(in the rows, 128 means zero)
Where one turn sends some rows of the set: a few examples, then the rows asked:
K818: [140 113 141 113 134  94 142 129 176 144 154 108]
K38: [129 142 122 111 130 123 139 140 111 105 139 120]
K502: [148 136 151 119 135 109 154 106 128 102 133 114]
K405: [134 107 118 130 107 125 174 131 138 131 135  93]
K997: [150 123 128 125 166 117 113 112 158 137 102 108]
K27: [148 128 113 124 117 100 151 122 146 114 101 109]
K578: [134 127 135 127 172 123 123 117 170 134 102 124]
K744: [103 128 122 123 140 139 142 151 117 104 120 116]
K918: [111 101 128 133 130 116 118 133 174 158 132  87]
K127: [129 103 115 120 128 116 172 107 149 152 130  85]
K870: [140 102 125 131 137 132 122 108 149 162 118  79]
K272: [145 125 138 111 130 109 174 115 132 106 127 113]
K542: [123  90 115 142 162 151 132 137 150 140 132  94]
K123: [114 104 150 142 165 154 116 129 146 130 128  94]
K825: [115 148 139 127 116  96 115 125 146 113 116 103]
K770: [ 92 138 140 123 162 134 118 137 137 122 151 111]
K23: [140  93 106 142 155 147 142 139 144 143 119 102]
K851: [ 94 139 152 117 167 135 123 117 148 137 144 109]
K655: [139 141 154 131 160 132 162 119 134 102 135 115]
K419: [146 110 124 112 138 113 121 103 143 162 127  81]
K54: [150 111 113 111 124 117 125 101 127 131 118  81]
K456: [117 132 144 130 163 126 134 151 158 110 137 136]
K503: [ 96 149 141 113 125 103 112 123 148 127 126 103]
K600: [127 101 129 130 113 128 172 142 140 115 145 105]
K239: [ 90 126 115 130 138 141 135 150 129 114 119  99]
K914: [144 120 156 122 137  98 155 118 169 131 153 117]
K981: [ 92 116 144 116 151 131 128 124 142 163 151 102]

K997 moves to K914
K770 moves to K870
Where do these go?
K825 moves to K578
K127 moves to K38
K405 moves to K744
K502 moves to K851
K918 moves to K27
K239 moves to K23
K655 moves to K981

Where one turn sends some rows of the set: a few examples, then the rows asked:
K928: [125 119 104 140 143 111  98 115 110 101 114 140 107 140 143 133 119 126
 161 133 137 123 146 136 141 121 126 134  86  81 146 160 139 147]
K755: [111 107 117 142 138 154 113 103 140 117 146 122 130 132 137 121 122 119
 131 159 122 133  50 147 115 124 117 160  82 113 180 117 146 122]
K884: [124 103 110 151 138 118 107 104 127 128 105 128 122 143 159 155 116 142
 144 127 126 129 131 147 126 138 133 140 107  85 148 175 145 144]
K245: [104 130 124 138 135 114 114 103 108 137 104 144 104 136 103 125 114 124
 107 120 131 139  40 141 111 132 132 143  88 104 149 119 137 124]
K363: [124 120 115 115 142 158 117 123 122  91 164 143 146 124 100 127 122 126
 138 139 142 135  92 139 150 124 107 176  60 122 157 122 148 117]
K528: [ 97 150 113 163 144 140 111  94 127 119 126 111 145 125 164 130 122 138
 125 137 130 120 146 129 117 127 129 149  89  91 142 143 152 134]
K400: [ 99 150 109 161 144 144 112 101 132 124 127 110 140 127 163 129 122 133
 129 142 130 119 152 125 118 121 130 147  88  91 144 138 148 130]
K428: [126 136 102 126 147 144 144 126 111 147 135 150 111 133  97 148  99 146
 110 108 138 159  82 120 135 129 104 167  87 119 160 115 134 125]
K299: [ 96  96 127 106 116 149 111 120 145 129 146 131 144 135 105 115 117 105
 126 136 120 127  91 163 116 138 138 182  71 126 141 136 139  94]
K43: [129 112 156 138 123  86 109 113 121 132 159 134 139 142 109 112  99 118
 140 106  86 145 112 124 105 154 145 132  98 128 137 140 162 147]
K49: [115 122 123 129 129 110 116 113 108 125  95 135 125 136 131 132 118 134
 129 126 135 133 155 161 130 157 128 146  95  86 152 177 148 139]
K683: [151 109 153 124 131 142 123 141  89 151 151 122 122 124 142 131 105 131
 120 130 129 135  59 115 125 147 123 131  92 114 157 105 128 126]
K210: [131 111 144 129 122 100 118 133 130 149 165 133 123 148 109 106  95 107
 149 119  88 145 134 111 107 138 146 129  95 132 141 124 149 133]
K615: [118 120 116 116 140 159 119 123 114  93 164 144 148 122 101 125 119 130
 135 136 140 137  92 140 147 132 101 180  64 123 159 123 150 120]
K504: [ 95  97 131 108 118 144 109 114 142 124 144 131 149 134 104 117 118 109
 123 133 119 127  84 167 116 144 136 183  73 125 139 142 142  99]
K498: [140 114 165  94 126 130 115 135 105 157 150 135 112 140 130 106  95 107
 114 117  95 130  84 145 126 129 157 156  85 115 148 119 130 120]
K808: [162 109 156 125 137 136 113 132 101 141 147 123 124 126 139 139 111 127
 123 128 129 129  52 117 130 139 132 121  86 111 150 107 130 127]
K382: [112 113 110 111 138 128 108 125 125 141 136 162 105 149  92 136 104 121
 131 100 123 135  83 131 131 101 149 168  82 117 112 128 127 106]
K497: [159 115 145 137 137 107 118 136 122 131 165 136 143 139 100 132 113 127
 152 124 120 146 126  97 128 138 137 108  90 129 137 121 158 131]
K839: [ 99 154 114 151 144 137 106 101 123 106 129 119 150 124 146 128 123 134
 131 129 135 116 161 129 128 124 131 153  77  94 128 147 150 131]
K541: [ 93 148 118 149 137 135 106 100 138 125 118 111 145 130 150 125 123 124
 124 135 127 115 159 139 115 127 142 149  82  93 130 148 146 121]
K933: [145 135 109 130 156 133 124 110 129 129 126 151 118 137  91 161 110 140
 114 103 138 151  66 126 145 117 118 152  76 115 148 121 140 128]
K731: [103 129 111 129 134 128 124 125 116 156 113 144  87 141 104 117 110 113
 115 133 133 141  64 130 111 117 132 141  88 107 156 104 123 109]
K841: [139 117 150 141 128 107 128 133  97 132 167 136 150 131 103 125 107 142
 141 116 119 153 122 101 119 163 124 125 101 131 143 130 164 141]
K653: [150 118 146 106 129 124 114 135  99 123 165 129 125 123 115 130  85 118
 127  90 111 136  86 122 138 154 111 160  64 125 137 119 124 146]
K773: [132 123 154 143 133 110 132 130 100 151 160 137 124 142 124 101 107 129
 136 142 100 152 114 110 109 139 140 119 114 122 170 116 166 138]
K459: [126 121 114 123 133 118 116 125 126 135  97 133 113 144 130 131 120 119
 139 137 137 129 169 152 135 135 135 136  87  87 153 164 138 125]
K221: [118 103 100 145 133 132 122 123 124 147 114 126 109 145 161 143 109 137
 146 138 128 134 153 136 122 135 125 145 110  90 156 164 134 134]
K652: [160 117 141 103 133 127 110 139 111 126 165 129 120 128 113 132  87 108
 133  96 113 132  93 118 141 139 118 151  58 124 136 113 119 140]
K165: [ 86 148 119 150 133 136 111 100 129 127 120 112 147 126 152 122 121 128
 121 133 127 118 159 139 112 135 137 155  86  94 133 149 148 123]
K242: [149 122 160 147 141  99 114 113 116 132 152 137 133 145 120 114 117 126
 140 137 100 144  98 116 118 129 153 106 105 117 161 123 173 142]
K390: [ 94 153 111 148 142 142 112 107 120 114 132 119 146 124 147 123 120 134
 131 131 135 118 167 126 126 126 128 156  81  95 130 143 148 128]
K172: [106 107 114 141 136 158 119 109 135 123 148 122 128 132 139 117 118 120
 130 161 121 135  56 144 113 128 113 163  85 114 183 114 145 119]
K58: [141 114 172  98 128 121 108 123 103 146 146 136 121 137 128 112  98 114
 110 110  94 129  71 152 127 136 158 156  85 114 144 127 137 128]
K658: [ 92 115 115 117 130 125 117 119  99 138 137 162 113 140  95 130  97 137
 119  91 121 142  74 137 122 128 134 185  94 117 117 138 133 117]
K555: [106 121 104 141 134 118 115 123  88 111 118 140 106 135 146 122 109 136
 154 132 136 131 154 135 132 140 111 150  98  84 154 161 138 151]

K652 moves to K808
K504 moves to K615
K459 moves to K928
Where do these go?
K773 moves to K210
K382 moves to K933
K528 moves to K165

Where one turn sends some rows of the set: a few examples, then the rows asked:
K973: [117  90 125 115 128 123 122 118  94  98 116  79 137 144 157 143 123 113
 153 119 116 144 116  95 126]
K385: [104 114 120 142 154 107 121 102  87 127 121  98 121 140 152 130 135 114
 125 100 135 137 111  95 107]
K12: [114  95 108 179 142 125 137 115 104 116 128 172 136 104 145 122 130 130
 141 161 154 142 123 120 116]
K553: [119  92 112 176 140 138 134 121 111 118 123 161 144  94 154 125 132 122
 138 168 147 141 126 121 114]
K888: [123  69 123  95 125 168 134 126 111 121 133 173 128 151 131 130 142 147
 139 125 117 147 127 134 115]
K51: [127  69 121  94 146 179 134 129 123 124 141 157 144 143 124 111 130 141
 140 127 114 141 137 128 107]
K859: [107 113 121 141 162 116 119 105  95 128 122  88 129 135 151 123 130 109
 124 103 133 134 115  93 104]
K766: [112  95 120 123 135  99 127 104  85  97 128  95 130 159 141 138 119 125
 160 109 128 145 112  94 128]
K53: [136  93 123 126 134 149 123 131 115  95 135 157 143 131 129 137 121 129
 134 151 115 142 126 186 112]
K86: [117  93 120 120 152 116 125 110 100 100 132  76 147 149 137 122 108 114
 158 114 123 139 122  90 120]
K831: [122  73 116 100 145 158 138 117 113 122 149 175 135 159 112 110 130 152
 145 117 125 143 130 129 112]
K472: [107 111 123 137 150 119 117 108  92 127 115  89 124 133 160 134 137 108
 122 105 131 138 113  96 106]
K622: [131  97 118 132 140 131 127 121 109  93 145 169 137 143 115 131 117 137
 139 144 126 142 124 185 115]
K721: [118  94 107 178 154 133 138 117 114 118 132 160 147 100 142 110 123 125
 141 165 153 139 129 118 112]
K478: [137  96 118 129 154 146 126 125 120  95 148 154 152 133 113 118 110 129
 137 148 121 137 132 181 109]

K888 moves to K831
K622 moves to K478
Where do these go?
K973 moves to K766
K12 moves to K721
K472 moves to K385

Where one turn sends some rows of the set: a few examples, then the rows asked:
K673: [106 134 124 130 104 138 142 157 135 141 174 105 156 168  85 168 147 126
 108 135 117 137 141 119  97 141 120  90 134 111 115]
K155: [100 146 116 124 107 144 145 163 142 156 139 119 138 146  95 166 146 131
  94 126 129 141 138 119 102 123 142  93 134 125 120]
K197: [148 147 129 127 147 109 133 147 119 145 106 109 138 141 124 122 160 132
 133 144 150  90 132 124 143 118 129  94 135 125 100]
K905: [130 118 114 135  97 138 152 158 123 159 145 104 145 137  82 146 130 130
  94 138 136 120 148 118 103 129 128 102 130 110 118]
K434: [104 133 137 114 145 124 135 151 124 153 115 138 163 134 101 121  97 142
 151 140 133  86 132 105 122 130  87 160 119 125 110]
K75: [109 150 125 131 128 107 124  99 127 118 138 149 120 153 139 144 150 131
 120 158  98 123 121 118 123 157 102 107 107  81 143]
K374: [ 85 144 147 114 147 135 123 157 135 143 148 130 171 162  99 152 115 139
 155 135 116 102 118 109 124 136  75 155 125 133 103]
K751: [103 153 117 147 145 112 146 106 145 109 140 145 134 142 119 128 133 129
 131 134  98 112 136 111 124 168 121  82 116  80 144]
K986: [ 77 137 142 103 151 137 128 158 142 163 121 135 165 131 119 136 121 122
 146 136 126 116 115 103 114 133  97 156 118 136  99]
K641: [107 128 119 138 128  96 139 105 134 118 127 155 118 141 125 118 128 143
 133 137 134 111 127 120 122 153 113  92 113  87 153]
K616: [ 82 145 129 131 136 111 133 107 142 113 153 157 132 168 127 139 146 139
 148 138 115 123 119 120 125 165  96  92 115  95 142]
K618: [145 140 126 132 151 100 136 143 121 146 105 105 131 140 131 134 158 136
 137 151 152  87 129 116 144 123 120  90 131 121 100]
K136: [124 150 121 124 104 133 139 154 118 150 147 102 159 155  90 172 147 123
  95 155  96 126 153 110  93 132 121 109 125 102 111]
K921: [ 72 143 121 127 143  96 143 116 152 129 122 152 122 142 140 150 141 142
 143 137 128 120 121 100 114 153 112  86 108  99 141]
K130: [129 138 122 143 119 138 135 163 138 140 160  95 154 137  78 159 119 116
  97 125 103 122 135 110 102 130 132 107 139 108 113]
K521: [146 134 133 126 152 101 128 146 121 144 109 104 141 136 132 121 157 125
 139 149 153  94 124 119 137 121 123 101 132 122  96]
K168: [100 146 138 132 163 140 132 140 137 143 134 131 156 131 109 139  97 129
 145 138 101  88 117 100 140 145  82 160 116 120 106]
K577: [108 161 147 110 146 117 109 145 121 137 121 135 163 151 108 149 112 137
 143 150  95  99 122 104 116 125  85 168 122 122 112]

K136 moves to K75
K921 moves to K986
Where do these go?
K197 moves to K618
K641 moves to K434
K374 moves to K673
K130 moves to K751

